In the data rows, 128 means zero.
Here are some points:
[107 125 127 105  90 162 191 111 187 104 193 136 174 183 102 119 105 116
 135 115 173 119 177 123 132 145 142 161  73 146  94 112]
[105 121 186 195 133 124 175  96  84 148 155 182 187 110 104 157 110 110
 157  93 127 141  88 105 122 106 161  86 105 123 153 130]
[102  63 145 182 115 161 197  90  59 179 208 181 228  62 107 176 182 110
 187 181 212  81 119  32 128 128  58 116   0 165 156  98]
[136 165 131 174 126  99  89  93 150 106 119 126  96 125 124 145 134 102
 135  81  92 153 104 183  85  93  92 127 138 143 154 116]
[ 79  82 104 166 157 115 191 188 166 210 120 217 113  75 148 158 171  99
 128 176 227 144 190  19 121 149  98 102  46 173 127  89]
[ 84  99 136 130 115 182 198  95 159 120 187 150 182 155  80  71  77 152
 116 130 148 100 182 105 134 102 174 158 102 134 126 154]
[213 124 109 152 119 158  91 110 131 176 180 191 115 114 100 164 142 135
  83 194 205 183 126 153 128 149 117  96 176 108 163 177]
[181 203 175  90  62 153  86 102  81 104  95 122  63 171 164 118 178  77
 119 199  95 149  61 194 134 109 148 161 174 134 152 127]
[141 145 154 123  95 111  98 100 118 154  90  75  75 115  90 129 125 115
 143 179 149  97 102 151 115 144 177  95 102  98 152 120]
[133  95 113 122 141 151 152 134 141  84 138  99 148 141 114 118 149 155
 152  99 124  71  71 126 103 129  87 136 100 119 106 156]
[166 171 146  97 106  58 115  49 169  96 137 135  39 167 166 236 158  94
 152  64 120  98  46 187 146 200 111  96  93 145  89   0]
[101 112 170 207 120 164 191 130  63 109 164 182 231 123  87 137  91 100
 147 111 130 130  95 115 136 115 126  83  82 117 152  96]
[143 108 109  57 144 163 119  92 201 141 156  55 129  99 100  88 104 125
  99 142 127  68 150  89 134 145 142 109 100 153 136 109]
[184 138 133 144  55 131  99 133 157 125 155 123 125 137 170 126  87  51
  90 171  83 162  77 164 132 149 137 113 173  72  98 114]
[132 147 196 175 211 145 158 125  80 119 108 104 140 126 194 106 103 202
 173 134 204 132 143 105 169 110 114 178 197 196 121 163]
[116 114 114 129 115 138  86 128 151 103  93 114 105 121 150  99 180 188
 108  83 119 180 150 127 143 127 100 162 197 138 114 121]
[162 117  82 109 136  98  96  86 146  86  91 113 111 124 158 121 189 112
  72  36 107  51  87 153 159 139 112 128 140 110  89 118]
[116 111 130  88 126 184  85 182 149 100  98 109  99 129 127  88 184 207
 132 148 107 168 165  97 156 121 139 162 125 129 135 165]
[103 119  70  98 103 136  49 148 136 106 131 126  95 137 171 100 188 195
 132  79  85 104 132  71 159 142  85 134 132 138 168 176]
[ 98 112  81 106 111 108 177 140 169 162 179 149 197 152 140 167  89  99
 149  85 143 139 168 103  91 127 107 115  94 120 142  83]
[104 123 106 152 131 133 123 135 167  84 109 128 132 135 157  95 167 167
 117 106 120 207 134 143 137 129 115 158 192 121  89 116]
[118 158 197 168 207 145 135 118  95 133 123 108 141 148 216  87  85 211
 160 142 191 129 125 105 168 114  84 177 189 194 126 164]
[191 156 138 129 107 171 113  94 120  93 141 107 149 130 107  90 118 115
  76 199 119 122 105 175 167 117 148  90 159 137  92 116]
[111  93 120 113 115 116 183 111 135  95 166 132 187 142 102 111  85 103
 140  80 120 116 196 115 143 148 111 140  81 124 113 154]
[103 132 185 195  93 118 157 107  87 188 154 221 186  99  93 178  93 104
 141  74 149 154  96  88 157 131 161  83 114 121 175 164]
[122 130 127 108 101 138 176 158 151 130 182 130 214 152 131  67 112 127
 136 143 131 154 176 101 130 126 164 173  85 120 100 152]
[ 98 109 103 102 110 170  89 150 139 105  92 116  94 109 157  82 178 195
 104  88 117 128 156 137 152 111  99 164 136 122 111 186]
[135 124 109 128 112 123  99 139 132  93 109 128 126 118 167  91 177 175
 109 114 101 182 129 124 148 132 122 151 193 132 101 131]
[117 100  94 105  93 163  84 151 130  97 103 107 108 114 157  99 176 216
 113  98 137 170 179 107 166 125 108 158 191 157 116 131]
[ 74 177  60 145 123 195 183 181 140 255 173 102 150  69 123 227  63 118
 212 108  77 134 222  70 134 125  84 108  75 217 123   0]
[104 139  67 113  93 120  48 132 154  94 133 119 101 122 175 121 174 143
 109  71  94 133 156  92 146 142  83 144 169 126 151 119]
[163 132  94 102 133 121 100 116 154  84  96 114 106 116 133 122 186 109
  92  96 131  51  72 177 119 134 112 137 111 115 122 122]
[136 141 147 196 125 104 177 207 110 118 142 166 201 125 148 100 189 154
 106 145 113 177 132 100 109 125 164  93 152 126 129 200]
[128 114  89 112 156 131  92 129 165  97  64 128  82 138 175 115 229 186
  92  25 104  87 135 123 196 131 132 133 178 143  81 121]
[ 86 108 104 102 132 173 110 141 190  89 141 133 108 143 145 102 188 169
 116 103 127 168 123 169 156 146 110 153 148 111  73 154]
[174 190 198 105 150  96 110 168  98  37 145 186 130  74 136  82  68 157
 112 104 136 143 139  93 108  71  94 119 235 111 100 114]
[150 108 171 137 191  95 166  88  95 193 162 200 134 158 128 204  89 141
 255 202 100 104  55  40 146 191 129  39 142 154 255 115]
[141 114 136 143 236 103  99  55  68 152 117 186  26 141  18  83 144 255
 148  95  40 197   8 155 236 130 138 172 145 168 109 223]
[170 122 221 130 207 100 141 144  62 213  86 154 154 141 131 189  71  97
 223 164  91 167 122 130 113 110 240 115  95 105 177  89]
[ 62 132 140  92  22 118  93  93  74 126 183  48 109  93 127  81 107 123
 164 116 101 129 112 155 255 210 149 207 195 173  59  47]
10 more points follow, each with its number after it:
[168 179 142 130  96 117  90  94 104 141 113 151  92 109 139 138 130 101
 139 131 114 162 104 137 146 139 121 101 216 130 148 123] 0
[164 174 158 147 214  90 113  82 105 165 122 158 110 117 135 151 104  78
 157 152 133 128 113 113 126 131 168  89 218 112 143 123] 1
[ 78 125 104 112 136 119 130 121 168 181 135 148 121 115 122 175 100  82
 137 103 156 106 171  72 120 127  68  89 113 100 119 130] 2
[147 113 111 133 106 123  95 117 151 141 109 112 105 132  91 152 122 130
 102 150 120 141 155 152 114 147 109  94 107 114 124 104] 3
[148 123 183 159 164 108 129 136  74 161 111 142 109 127  94 160  95 110
 180 187 100 140 105 151 106 121 205  89 134 122 156  93] 4
[109 105 125 105 114 173  83 145 164  92 131 105 107 136 110  96 171 145
 114 109 112  91  90 118 140 125 144 163  97 122 118 151] 5
[144 106 110  99 134 107 129 122 124 119 142  75 191 132  96 105 117  14
 123  72 124  53  59 136  75  87  38 197 112  85 116 185] 6
[119  96 113 104 108 150  89 116 111  70  93 109 102 108 165  98 189 193
  95  81 115 168 150 154 154 128 120 163 207 126 113 137] 7
[114 117 104 134 117 112 142 181 156 187 136 194 119 116 167 187 103 110
 143 117 158 164 177 100 112 126 114 103 113 130 133 100] 8
[ 97  99 102 112 113 145  41  85 128  91 151  87 101  65  81  82 202 152
  90  48  83  61   0 146  95 106  99 182  67  22  37  86] 9
Which three of these numbered points are nearest to each point below, looking only along the 3 directions in which the first points spread most? Their numbers follow each, nearest first.
[ 77  87 136 185 111 110 129 175 113 153 123 167  99 110 120 192  80 132
 126 148 177 120 195  92 137 122 119  80 144 119 116  63] > 8 2 6
[165 140 169 153 108 192 178 119 122 105 199 128 199 201  97  85  76 123
 120 175 181 152 176  92 144 132 204 176  76 131 123 176] > 8 2 6
[ 51 140 158 206 167 135 243 126 155  84 167 165 188 177 170 129 112 114
 174 100 137 192 113 146 132 139 113  87  97 120  66  64] > 8 2 6
[120 132  96  92 114 106 112 103 177 150 142 112 137 137 124 115 105 123
  69 127 128 117 189 151 104 141  79 102  91  99 134 130] > 6 3 2
[116  85 111 132 113 206  81 126 124  78  91  64 111  98 185  61 210 204
 104  84 114 173 178 115 162 118 139 165 203 148 116 155] > 7 5 9
[179 132 104 108 170 109  98 154 164 162 108 146  81 123 110 177 108 132
  92 180 164 167 163 166 113 148 134  83 109 125 116 115] > 3 6 0
[208 144  76 142 188  45  73  52 134  93  48 133  78 121 149 172 195 112
  81   6  94   0  70 158 173 145 143  76 201 123  72  60] > 9 0 3
[126 116 108 101 102 106 112 112 152 127 108  98 121 120  98 136 123 103
 117 122 136 100 165 140 108 125 110 107  98 113 124 130] > 6 3 2
[105 114  89  98 106 108 182 122 162 141 153 118 171 144  94 133  87 105
 140  94 134 124 184 103 109 130 126 120  94 133 115 129] > 2 8 6
[153 132 121 102 131 129 128 101 139 102  99  95 110 112 125 140 148 127
 139 126 113  64  63 173 132 124  97 110 101 119 125 100] > 3 6 0
[141 112 177 170 157 123 133 143  84 191 123 166 127 130 108 162  74  85
 174 181  96 161 109 160 118 126 214  92 101 107 147  90] > 4 1 0
[154 146 101 106 149 112 126 153 169 140  91  90 118 148 146 148 135 102
  84 205 112 152 128 204 130 142 195  71 117 102  77 125] > 3 6 0
[199 148 131 100 110 113  88 109 134 117 108 103 102 120 134 129 118 118
  79 193 101  90  99 168 127 144 173  96 181 119 127 123] > 0 3 9
[127 126 169 170 194  96 146 139  74 186 113 166 109 132  75 164  83  95
 199 168 115 146 100 149 121 121 225 112  96 136 161  93] > 4 1 0
[122 126 139  84 175 216 120 141 167  86 159  29 110 116 162   4 197 188
 101 158  65  79 107 101 209 137 215 147 129 178 131 198] > 7 5 9
[173 145 216 145 122 202 176 131 131 149 237 140 205 248 134  32  41 123
 155 121 231 109 155  58  89 106 198 139 186 223 107 139] > 8 2 4
[181 229 210 172 173 134 143  82  65  45 141 198 151  73 164 162  95 159
 102 130  73 205 187  61 184 121 131  90 195 132 143 180] > 1 4 0
[136 140 203 188 219 152 144 117  58 123 103 120 146 136 187 100  90 206
 171 114 204 149 127 125 164 122 119 179 151 215  95 148] > 1 0 4
[134  93  81  87  80 127  95 108 151 145 117 130  73 141 119 154 187 170
  96 104 136 151 151 119 133  73  79 147 104 181 140 138] > 5 6 3
[165 137 176 158 180  92 172 133  63 139 100 146 120 133 123 148  86 105
 149 199 108 161 108 138  91 126 198  77 130 124 180  95] > 4 1 0
[144 106 124 118  95 115 212 159 119 169 179 153 170 190  97 122  85  88
 175  70 163 137 133  41  83  93 100  84 178 184 140  92] > 8 2 6
[162 134 155 137 125 124 125 116 128  90 127 105 119 113 142 124 123 118
 124 156 109 183  91 131 128 134 120 140 196 129 115 111] > 0 3 5
[179 192 151  97  70  78 111  62 191  82 147 153  31 176 194 204 169  95
 127 101 128 136  44 196 175 200 123  91 162 169  67   0] > 9 0 3
[117 124 107 107 112 162 170 123 180 101 187 132 158 196 117 120  98 113
 144 115 179  88 178 107 117 140 159 159  98 141 145 134] > 2 8 6
[ 27 151 145 162 255  50 155 200  14 128 192  17 129  91 255 206 156 151
 159 180  55 123 147 246 130 147 200  51 132 105 223 116] > 1 4 0
[143 108 114 107 122 133 103 115 133 104 117  95 141 124 144  90 139  77
 104  85 111 102 104 142 128 103  80 165 175 111 104 169] > 5 3 9
[138 144 125 161 160 102 127  86 200 104 166 164  77 151 162 132 152 126
  79 105  88 190 145 144 101 128  57 153 149  85 107 149] > 5 3 6
[101  50 111  27 103 175  99 137 122  63 116  87  91 149 100 152 193 190
  66 134 149 103 140 130 155 132 155 182  95 153 136 129] > 5 7 9
[159 130 161 144 172 101 136 141  66 170 117 146 103 124  87 168  82 122
 179 176 101 125 120 148 116 133 218  90 124 108 175 100] > 4 1 0
[134 126 154 231 175  47 225 173  47 103  40 157  98 179 176 144  93  70
  89 227 108 153 104 131  34 140 206  72 117 111 201  88] > 4 1 0
[168 138  71  91 104 124 133 129 128 139 125  88 190 115 109 137 151  95
 120 144 113 109 127 156  90 135 106 152  87 115 128 130] > 6 3 2
[155 140 118  82 107 125 101 109 132 107 105 108 109 114 138 133 151 109
 107 143 117  79  91 160 119 131 116 119  99 109 127 134] > 3 6 9
[121 109  86 100 100 146  78 141 131  87 121 115  90 126 166  90 169 191
 116  82 107 166 162 109 150 142 100 152 194 129 136 144] > 7 5 9
[128 135 112 203 113 130 128 218 133 201  93 209 100 130 191 180  96 135
 141 115 169 152 174 104 136 126 209 201 126 173 120 107] > 8 2 3
[107 114 103 144 122 111 138 182 146 182 126 191 124 119 157 178 110 107
 141 124 160 174 183  98  96 130 114 109 140 134 131 102] > 8 2 6
[103 116  99 105 109 218  97 184 155  91 129 117 127 137 107  79 164 149
 102 122 110 127 149 141 176 116 115 174  81 134 108 129] > 5 7 6
[ 25 141  75 127 119 132 164  74 238 137 218  93 191 193 160  54 121  97
  61  47 128  39 133 127  92 138  22 165  77  90 147 179] > 2 6 8
[140  91 154 160 145 178 193 125 170 103 174 140 188 183 127 100 110 150
 148 139 158  99 163 132 117 113 121 154  97 132  96 187] > 8 2 6
[202 132 134 116 127 115  85 124 125 144  97 105  95 120 134 164 114 141
  82 185 120  74 133 169 141 149 174  74 171 109 128 103] > 0 3 6
[170 135 137 103 106 127 106 109 142  98 111 107 116 116 145 111 137 110
  95 159 106 139  73 155 143 137 145 124 195 129 129 107] > 0 3 5
[136 173 204 151  90 154 153  61 133  61 207  87 212 178  69 201  95 193
 213 169 148 222 119 208  46 195 202 255 187 123 188 133] > 1 4 0
[ 87 146  94 129 241  78 115 100  72  64 118  33 112 107 231 104 245 183
  93  55  40  56  68 201 183 134 114  80 181 106 140 187] > 7 5 9
[203 206 189 140 131  61 158 119   0 103 146 153 219 148  86 136  63  57
 192 185  79 160  79  82 117 124 194   0 255 157 125  44] > 4 1 0
[129  69  80  89  64  85 123 137 121 178 137 145 117 114  92 225  98 104
 120 164 170 141 188  92  93 131 120  91  93 140 152  77] > 2 8 6
[167 144 138 104 102 114 111 104 105  98 110  93 116 120 121 126 128 102
 107 161 112 145  74 150 107 132 133 133 146 117 131 112] > 0 3 6
[154 135 111 117 104 113  85 106 131 112 119  90 128 106 164 112 199  95
 110 123 103  49  77 155 133 136 126 145 118 148 106 147] > 9 3 5
[136  62 160 140 171 186 118 123 113  19 168 117 126 140 118 104 139 164
 123  86  78  82  84 166 202 159  99 168  62 122 100 172] > 5 7 3
[169  84 151 181 111 128 105  92  58 141 124 151 127 103 163 129 147  98
 170 176 135  89 134 101 170 127  70 120 175 187 134 186] > 1 0 4
[104 130 105 108 110 120 209 134 152 171 153 183 171 131 139 157 111 129
 165  90 162 154 140 110 120 121 113  86 145 151 126  81] > 8 2 6
